In the rows, zero is written as 128.
These are runs of 6 systems, one row a step. Runs of the same system follow the same rule from any start.
trace 1, E, 10 rows:
[[145 117 118 160 161 106 111 144 162 152 142 121 141 117 112 145 110 116
  188 110 159 106]
 [150 158 118 132 126 133  96 139  96 146 156 170  85 111 155 156  91 116
  134 135 127 118]
 [123 120  84 101 146 112 125 110 118 122  74 166 138 109 162 141 123 137
  112 139  98 155]
 [166  98  93 120 125  96 129 103 170 122 123 148 130 156 104  90 135 135
  131 113 136 139]
 [142 116 146  93 127 133 132 152  99 180 149 138 125 166 120 127 132  97
  157 114 151 115]
 [133 143 135 154 161 156 106 100  96 143  83 130 128 125 147 137 114  91
  123 142 158 121]
 [124 104 102 157 134  99  95 122 118  73 133 157 130 155 111 146 109 122
   98 155 122 140]
 [112 110 126  90 133 113 168  97 120 113 145 142  94 148 119 131 132 131
  172 122  90 129]
 [153 137 154 117 105 169 147  99 106 148 115 135 106 136 130  81 148 129
   95 117 142 132]
 [105  96 146 128 133 125 104 151 115 136 104 100 179 156 107 131 153 110
  100 143 154 134]]
trace 2, G (10 x 22):
[[153  47 154 128 125  68 113  98 147 132  62 139 156 138 129 143 142 136
  182 120 155 126]
 [150 151 142 101  84 113  69 105 162 145 181 151  98 173  97 154  92  78
  130 116 161 142]
 [ 92 157  99  91 184 193 153 104  73 134 116 155 127 145 140 153 111  70
  112 124 119 157]
 [144  89  79 188 182 120 119  69 120 101 105 142 103 124 102  78 153 155
  112 147 125 122]
 [127  83 148  99  86  59 114 154  92 117 164 128  96 181 111 127 142 145
  145 165  97 106]
 [121 160 208 102  86 155 160  80 120 120  85  93 122 150 153 140 109  84
  149 120 149 113]
 [130 111 122 159 124 173 105 115 156  85 129 155 178 140  94 123 131 116
   47 107 163 182]
 [ 64  99  94 104 195 116 136 126 139 149 172  98 129 139  74 149 165 132
  170 124  98 138]
 [141 188 146 163 111 147 148 103 107 121 172 103  42 114 132  84 117 139
  131 148 114  82]
 [115  99 159 124  88 139 149 177  65  95  85 139 169 123 168 128 145 154
   66 152 106 139]]
trace 3, P (10 x 22):
[[ 73 148 150 105 121 165 104 121 159 134 188 112 141 134  79 162 139 109
   96 105 136 170]
 [ 83 192  83 148 187 166 150 122 141 129 130  77 127  96 127 120 124 119
  118 142 107 123]
 [136 122 117 174 119 118 165 191 108  96 144 105 130 110 139  85 144 178
  108 154  99  97]
 [114 101 190 108  74  80 134 153 151 141 110  94 147 105 143 149 151 169
  163 125 118 117]
 [153 182 161 117  67 141 102 111 190 143 130 124 131 113 138 135 101 114
  109 101 160 145]
 [117 145  78 111 156 168 128 172 149 139 158 157 173 110 123 155 117 118
   99 100 125 174]
 [125 127  81 180 199 129 130 127 143 152 137 113 113  72 120 117 146 163
  162 126 124 111]
 [153 134 132 133  95  88  99 173  91 151 151 128  80 119 147 107 136 163
  122 166 106  91]
 [142 121 155  85  90  94 134 134 131 147  60 140 155 117 182 158 111 128
  154 125 125 128]
 [180 124 122 146 105 141 108  97 178 118 127 176 141 133 115 120 105 117
  112  89 177 158]]
trace 4, G, 10 rows:
[[180  53 150 176 119  97 127  89 104  81 103 142 119 195  95  71 142 125
  122 145 161 106]
 [ 94  79 207  96  90 105  98 115  96 107 161 131 126 192  92 185 128  90
  143 134 139 138]
 [ 78 177 159 127 136 178 129  33 148  92 128 103 106 145 101 150 108  79
  108 121 139 152]
 [102 110  81 134 152 159 150 118 122  74 167 146 133 150  83  90 158 148
   57 134  95 170]
 [ 91  89 157 121 146 114 174 121 103 137 143  71 103 138  97  96 185 165
  172 139  97  99]
 [141 154 211 166  57 138 118 138 114 108 148  83 106 133 122 100 129 135
   94 146 152  94]
 [ 73 115 164 122 112 150 145 174 132  90 110 102 212 127 133 179 126 114
   98 121 130 159]
 [105 142 111 160 157 144 149  93 221 112 154  89 137  86  91 132 136 152
  158  89 136 144]
 [116 158 104 114 117 154 136 184 112 151 214 142  91  97 123 115 144 171
   99 126  85 134]
 [110 144 146 131 144 137 165 148  94 168  63  78 138  82 173 104 160 156
  141 144 111  96]]
trace 5, Y, 10 rows:
[[149  87 127 154 149  77 110 193  82 165 110 110 134 131 141 115 145 144
  173 161 137  73]
 [170 161 174 145  84 107 112 105 134 130  87 136 103 110 182 155  76 109
  168 130 153  96]
 [134 135 112  97  90 131  95 123 157 104 123 191 158 125 147 177  93 113
   80 109 128 192]
 [116 104  57 101 195 135 134  94 168 155 145 150 138 132  85 120 153 126
  144  99 122 168]
 [155 139  97 138 152 137 121 136  75 163 172 126  68 164 102  58 147 126
  116 154 128  92]
 [133 108 166 138 128 120 129 159  38 143  59 125 143 131 180 137 131 119
  131 166 135  91]
 [156 112 165 164  97  91 106  74 176  75  70 134 145 131 137 152  92 112
  141 124 164 128]
 [109 124 115  68 102 117 128 119 163 100 187 172 126 170  99 175 101 106
  130 104 109 173]
 [ 98 143  97  93 192 201 173  87 113 162 141 132 110 121 109 104 161 121
  127  99 108 152]
 [136 108 124 181 141 132 106 142  80 128 124 102 119 147 103  54 170 143
   67 173 138 102]]
trace 6, P, 10 rows:
[[ 93 161  95  78 122  91  95 119 195 126 144 115 144 140 116 170 109 104
  123 130 106 161]
 [146 179  90 132 157 179 199 130 148 129 149 131 108  98 142  99 105 127
  155  96 116 122]
 [127  82 140 155 137 148 128 182  77 153 137 140 143  99 126 100 182 183
   95 133 126 131]
 [119 118 141 132 121  55  70 125 163 157  92  79 140 123 123 143 139 131
  156 157 141 104]
 [167 185 132 118  76 127 132 147 149 107 153 153 109 142 158 142  59  93
  134 120 134 119]
 [116  96 122 114 152 173 156 130 110 125 121 187 157  91 147 165 135 143
  123  89 118 173]
 [134 105  87 157 168 111  79  81 160 155 131 122 107 110  83  87 168 156
  115 133 138 133]
 [134 156 107  85 120  93 125 182  98 164 160 108 104 175 128 111 116 104
  149 158 106  92]
 [147 125 170 144 125 151 171 132  89 122  60 137 148 107 188 147 106 118
  162 120 144 107]
 [149  77 141 167  96 113  71 103 146  89 138 172 141 134  99 135 135 148
   75 124 155 164]]
trace 7, Y, 10 rows:
[[ 99 132 149  99 141 144 115  97 143 191 149 102 103 112  98 125 167 139
  147 110 132 135]
 [123 177 112 143 135 141 113 163 112 141 130  84 134 143 128  93 125 104
   81 160 135 108]
 [133 102 126 168 150 120 160 175 114 103 103 129 167 112 153 143 112 139
  158 128 134 109]
 [146 124 155 151  96 111 113  93 159 109 147 148  90  96 129 150 117 155
  152 114 132 129]
 [104 154 113  65 106 117 108 131 139 155 141 136 119 124 132 151 130 129
  101 132  98 158]
 [135 141  85 122 164 155 159 131 149 155 105 113 153 122 124  85 144 123
  121 110 135 133]
 [160 103 131 174 130 125 110 170 105 131 160 136 125 142 109 103 134 135
  121 134 157 106]
 [113 125 154 134 138 105 108 128  99 143 112 126 118 111 151 179 113 119
  176 142 127 109]
 [142 165 113 129 105 126 119  84 161  97 109 144 111 119 148 126  97 124
  102 131 122 142]
 [129  94  95  84 128 118 143 153 138 129 140 159 157 146 114 126 142 141
  112 112 110 162]]
trace 8, E:
[[ 98 116 177 131  97 117 102 157  75 103 173 151 102 122 140 192 112 140
  128 148 102 121]
 [ 94 159 127  99 120 133 154  45 160 107  86 114 101  96 145 134 132 143
  125 128  87 153]
 [150 125 107 117  93 141 146 157 162 109 164 129 151 155  99  66 151 147
   61 113 128 155]
 [ 94 101 156 110 167 138 156 167 120 186 132  76 159 125 112 137 168 128
  187 111 141 111]
 [155 180 153 210 124 143  83 114 124 128 130 102  93  94 138 119 105 121
  120 150 164  87]
 [ 96 121 121 114 107  94 110 180 106  87 134 151 152 120 158 196 104 137
  105 153  85 146]
 [125 138 101 109 136 123 179  57 198 109 117 132 106  93 129 123 126 156
  170  92 103 148]
 [170 133 123 102  89 153 116 176 128 172 180 153 124 139 112  79 153 147
   72 110 141 143]
 [ 92 117 128 110 181 120 125 157 115 194  74  81 175 120 137 146 151 108
  170 136 142 108]
 [177 158 119 219 120 117  95 119 150  88 139 129 107 119 128 115  80 114
  126 144 164  93]]
trace 9, D:
[[110 154 117  96 138 126 125 108 114 172  73  86 124 133 140  89 154 118
  106 161 120 117]
 [166 127 127 169 117 135 147 168 127  96 122 120 165 166 126  90 111 106
  105 133 161 109]
 [101  85 163 141 140 125 130 149 108 114 144 139 150 118 126 196 120 127
  178 110 136 131]
 [112 173 139 131 117 128  98  62 157 126 137 115  76 103 120 148 120 128
  126 132 120 137]
 [119 144  83  87 114 130 148 149 124 119 137 137 137 143 131  98 138 142
   73 141  88 154]
 [138  94 126 139 158 130 170 138 131 149  99 102 150 121 123  88 159 147
  168 111 144 110]
 [155 126 177 159  95 125  82 154 107 138 155 129 116 139 117 134 123 118
  118 134 168 107]
 [ 88 151 132 109 132 121 119 135 122 122  98 121 151 117 158 191 100 101
  132 142 114 137]
 [141 153  95 153 132 138 149  88 183  89 140 137 110 108 117 108 113 137
  121 111 124 143]
 [123  93 113  92 124 120 138 166 110 153 172 153 120 133 109 121 164 167
  115 122  99 143]]
trace 10, D (10 x 22):
[[151 159  81 183 103 112  85 175 202 104 179 140 143  72 120 124 111 175
   68 121 128 146]
 [113 120  84  78 140  72 150 193 163 181 143 122 142  88 148 150 141 174
  193 119  80 118]
 [211 178 130 141  91 133 124 121 157 187 115 144  87  82 166  80 114 152
  144 104 158 104]
 [157  98  97 111 112 110  74 202 114 157 104 193 189 119 157 159 121 130
   79 126 143 161]
 [145 131  73 140 191  87 107 101 194 160  97 122 140 120 121 153  99  95
  207 110 157 114]
 [177 160  84 128 117 139 106 142 102 129 209 208  58 140 129 124  85 117
  114 125 118 126]
 [115  86  78  92 183 114 138 112  70 161  50 169 135 105 176 146 149 147
  141 143  86 142]
 [201 107 111 159 120  90  91  62 161 121 103 136  99 180  98  63 122 109
  121 138 172 108]
 [117  98 135  59 125 126 133 181  61 139 152 175 148 205 128 169 108  71
  138 126 125 141]
 [116 144 127 165 201 180 144  29 117 125  70 129 106 100 140 140 113  92
  160 119 149 125]]
trace 11, Z:
[[126  76 102 107 150  88  89  75 161 132 155 163 114 158  74 151 133 122
  155 111 130 159]
 [133 175 116  84 134 140 135  86  91 163 148 129  55 164 129  99 119  88
  139 139 111 106]
 [136 108 120 141 151 165 159 153  47 119  77 149 153 142 158  99 137 121
   93 149 127 123]
 [132  47 144 167 138  83 113 113 137  88 108 122 160 161  91 134 142 128
  151 134 155 126]
 [123 152 167  96  84 113 122  95 136 110 176 127  81 173 111 155  93  87
  158 126 128 119]
 [ 96 159 141  99 131 198 170 100  89 119 109 141 123 120 152 131 127 108
   90 120 108 157]
 [113  82 107 171 164 135 129 119 130  97 123 110 154 133  84  85 175 158
   83 139 128 143]
 [114 117 150 118 116  85 136 158 132 130 177  81 109 166  94 126 135 123
  178 141 123  86]
 [124 174 195 130  89 163 162 131  96 125 108 112 117 109 174 150 101 112
  140 123 135 109]
 [109 113 125 157 119 149 105 129 150  84 111 144 182 102 125 146 142 147
   54 127 132 177]]
trace 12, Z, 10 rows:
[[153 168 201 145  82 150 116  68 124 121 110  93  91 165 122 101 104  78
  121 137 174 100]
 [ 88 131 121 113 130 175 142 171  93  73 146 153 184 165 123 163 104  87
   64 130 118 168]
 [ 84 100 121 163 187 138 174  54 167  87 128  93 121 108  87 127 155 149
  172 108 114 133]
 [129 149 154 133  75 118 115 150  89 122 208 115  57 144 105  92 141 158
   95 158  98 103]
 [ 81 126 173  76 112 133 181 161 102 148  59  78 186 122 172 145 153 129
  142 133 108 129]
 [167 133 156 213 102 143 112 109 197  90 126 101 156 115  99  91 122 136
   93 111 191 126]
 [ 75 137 121  87 130 124 110 188 142 136 222 135 142 136  97 202 114 115
  137 113 105 153]
 [103 187 125 143 165 163 167  60 146 148  96  89  82  58 158 118 134 147
  161 122 105 113]
 [160 119  95 160  91 109  97 204 102 116 154 151 132 119 134  81 144 184
   39 165 108 128]
 [106  87 143  74 135  69 152 152 173 173  86  90 181 125 133 165 145 133
  215 106 126 121]]

Name the system that made each run.
trace 13 (2 x 22):
[[113 110 138 103 149 135 137  77  95 127  96 120 119 182 111 116 136  87
  135 140 134 124]
 [126 117 151 133 121 142 145 106  94  84 123 125 126 181 114 114 121  92
  102 143 136 129]]
 | Y
trace 14:
[[109 111 154  99 118 121 146 126  80 116 137 148 104 142 142 160 122 127
  145 134  97 124]
 [132 118 153 131 111 132 135  74 131 109  79 122 125 131 135 106 142 132
   99 134 131 139]]
 | Z
trace 15, 2 rows:
[[113 132 169 140  57  59 120 189 147  82  91  65 180 133 153 141 116 142
  106 175 118 107]
 [143 151 163 114  70 139 182 132 227  95 139 115 173 107 135 153  93 129
  156  68 146 152]]
 | Z
trace 16 (2 x 22):
[[ 92 201  68 142 211 172 125 130 134 187 148  84 104  79 123 116 135 119
  140 135 117 109]
 [162 129  76 197 137 102 121 197  89 112 122 137 120  87 162  86 128 184
   92 174 103  94]]
 | E
trace 17:
[[ 87 122 106  87 147  98 158 175  64 105  99 118 149 159 162 149 122 112
  129 175  74 116]
 [174 114 162 170  99 118 168  63 174  85  87 123 113 115 133 103 114 145
  174 105 153 110]]
 | G
trace 18 (2 x 22):
[[140  73 112 118 133 154 108 166 123 138 119 180 194 128 116 133 155 141
   74 104 147 178]
 [120 105 106 156 194 104  93  93 152 163 142 102 113 144  74 126 141 108
  184 126 158 108]]
 | Y
trace 19 (2 x 22):
[[147 106 119 127 142  67 162 144 156 154 109  70 130 148 113  75 153 145
  193 139 127  73]
 [163 146 214 133  55 142 123 172  92 146 151 126 117 146 147 137 102 108
  137 121 167  97]]
 | P
trace 20, 2 rows:
[[ 76 121 166 124 129 151 159 219  98 135 208  95 147 131 104 166 142 133
  147 122 110 114]
 [ 93 169 171 179 126 142 116  92 141 123  79  71 120  46 162 154 130 154
  129 144 127 108]]
 | P
trace 21:
[[ 85 158 142 153 157 131 132  70 132 110 103  55 108 134 109 120 136 105
  137 159 126 102]
 [122 140 141 137  82 122 172 168 115  56 148 116 135 155 137 115 109 135
  102 147  99 119]]
 | Y
trace 22:
[[133 103  79  77 154 137 102 217 135 211 148 164 192 122 124 144 153 133
  111  97 138 164]
 [164 151  83 192 209 145  94 106 144 192 126 114  97 101 112  96 123 106
  173 122 180  88]]
 | Y
trace 23:
[[159 136 165 133  68  96 162 139  78 122 128 140  48  87 191 112 124 193
  160 149  78  81]
 [138 124 186  73  42 105 106 122 163 164  51 130 171  98 176 145 145 156
   97 115 136 160]]
 | Y
trace 24:
[[100 159 105 113 170 161 105 102 107 145 148 136 106 132 117 151 115  89
  115 134 127 143]
 [127 126  79 151 169 127 141 100 100  99 111 134 102 131 131  97 131 136
  108 158 100 123]]
 | G
trace 25, 2 rows:
[[138  71 124 188 143 124  37 173  76 152 100 149 170 108 121 124 168 156
   51 165 157 136]
 [122 124  92 123 142  13  73 120 187 123 117 108 126 147 123 178  89 104
  196 160 121 101]]
 | P
trace 26, 2 rows:
[[ 96 110 111  95 157 134 112 182 107 138 105 165 196 130 157 204 105  93
  128 119 132 161]
 [137 159  83 183 184 131 113  51 187 116 138 121  88 100 100 123 106 121
  166 114 144 123]]
 | D
